In the data rows, 128 means zero.
Here are some points:
[ 53  49 112  74  77  91 129 119  86 199 155  73]
[102  82 143  89  87 231  84  77 116 144 131  82]
[162 137 104  69 140 113 197  64 170 110 147 109]
[152 130  69 136 211 147 102 136  69  91  45 105]
[144 139 100 102 155  96 132 196 113 112  98 130]
[152 197  94 255 141 148 141 180  95 148 118 222]
[116  95 171  85 155 165 126  46 139 131 139  82]
[205 208 115 142 118 115 144 117 119 118 112 186]
[130 132 203 107  56 125  61  64 170 132 170 129]
[162 166  96 102 119 193 101 168 125 124 121 157]
[123  88 137 134  77 128  90 105 135 183 183  64]
[109  91 183  75  69  40 125  88 152 120 140  85]
[109  83 189 100 109  92 107 108 168 126 164  75]
[ 91  77 122 121 136 137 104 101  87 147 107  78]
[111 170  76 131 152 140 128 153 146 112 126 215]
[110 141 255 127  52 183  59 106 100 236 196 163]
[210 178 166 160  61 179 101 152 145  99 116 127]
[ 69  62 107  48 137 124 153 151 124  95  96  79]
[ 66  85 179 155 130 146  85 150  70  89  44 117]
[ 89  89 116  96 134 178 115 109 105 119 103 101]
[117 123  39 102 133 132 127  98 140 112 121 129]
[122 115 155 107 141  97 187 125 165  97 133 111]
[116 126 104 120 158 103 166 148 154  92 118 138]
[132 140 134 152 101 174 165 130 152 148 166 143]
[ 78  59 137  77 112  96 167 133 195 172 225  64]
[111 143  80 129 232 144 250 146 100  95  79 171]
[255 250  80 117 123 144 129  93 122  88  86 197]
[189 180 116 225 150 110 136 165 129 163 158 156]
[ 91 129 136 110 149 124 123 117 106 128 108 169]
Then 16 other points, each followed by its number:
[148 143 109 110 106 217 166 162  98 112  90 131] 0
[ 85 109 138 139 209  69 183 150 255  54 189 136] 1
[152 165 175 188  88 216  83 169  80 114  75 170] 2
[133 123 136  83 154 170 122  90  81 175 129 113] 3
[141 145 137 151  79  92 174 129  80  98  59 146] 4
[131 104 125  75 133 168  72  92 110 196 173  88] 5
[ 84  72 110 111 129  91 117 124 133 142 146  80] 6
[184 185  74 179 126 186 172 194 152  84 113 166] 7
[184 187  82 132 177  87 197 127 171  85 133 176] 8
[119 156 198 155 125 106 171 201 209  68 147 183] 9
[132 122 118 123 136  35  58  91 195 151 205 115] 10
[ 96  90 116 107 165 116 167 112 189  77 137  95] 11
[ 92 130  97 130 158 104 113 150 154  96 123 167] 12
[124 123 119 187 148  78 144 163 182 108 157 125] 13
[116 131 115 184 248 129 178 160 138  90 103 146] 14
[162 186 149 125 180 119  95 146 145  95 114 193] 15
Which of these numbered points is nearest to each point below, ignoring the 2 directions in which the first points spread most? Its number follows each.
[140 145  72 158 165  87 117 126 121 128 124 146] > 6
[198 171  90 159 174 161 124 132 162  77 115 136] > 11
[114 118 123  89 106 168  62 110 123 213 196 127] > 5
[103 117 106 128 117  70 180 197 187 125 176 133] > 13
[222 215 144 132 139  76 169 115 147 100 121 181] > 8
[ 82 104 196  97 101 152  81 130  78 137  91 132] > 2
[ 67  70  72  85  91 255  97 120 111 145 127  90] > 0
[ 83  75 195 102 167 123 139 131 128 183 174  86] > 14
[160 177 161 124 150 118  73 114  82 101  66 180] > 15
[123  97  95 173 180 112 147 171  74 130  83  81] > 6
[168 137 153 109 113 110  88  97 142  82 104 105] > 15
[ 87 115 229 154  77  73  67  90  87 134  98 145] > 4
[ 92 106  87 120 139  80 176 178 110 131 114 127] > 6
[ 71  82 117 138 153 119 109 133 117 164 150 105] > 6
[135 112 194 115  92 116 109 127 202  83 150  92] > 11
[114 110  98 132 172  58 156 143 130 134 132 109] > 6
[ 78  65 102 139  94  98 120  96 109 126 110  74] > 6
[185 182  85 200 123 160 158  87  79  94  59 163] > 4
[172 122 115  84 112  84 100  71 215 192 255  79] > 10
[128 105 178  73 140 159  79 104  75 141  91  89] > 3
[121 141 207 111 113  76 123  96  73 179 125 152] > 4
[151 201 146 129 159 136 114 213  35 109  27 227] > 2
[108  95 141  97 122 104  85  95 103 144 120  92] > 6
[125 142 192  84  85 145  73  45 123 147 143 156] > 15
[134 151  87 203 148  94 221 104 121  80  80 158] > 4
[149 146 103 180 130  98 123 203 118  99  93 136] > 6
[ 95  96 200 148  67 178  86  80 109 154 134 109] > 2
[125 171 127 147  71 136 101 129 180 155 195 199] > 12
[ 75  73 165  81 162 178  67  85 126 199 188  88] > 5
[ 70 120 101 196 177 142 106 186 108 117 101 174] > 12
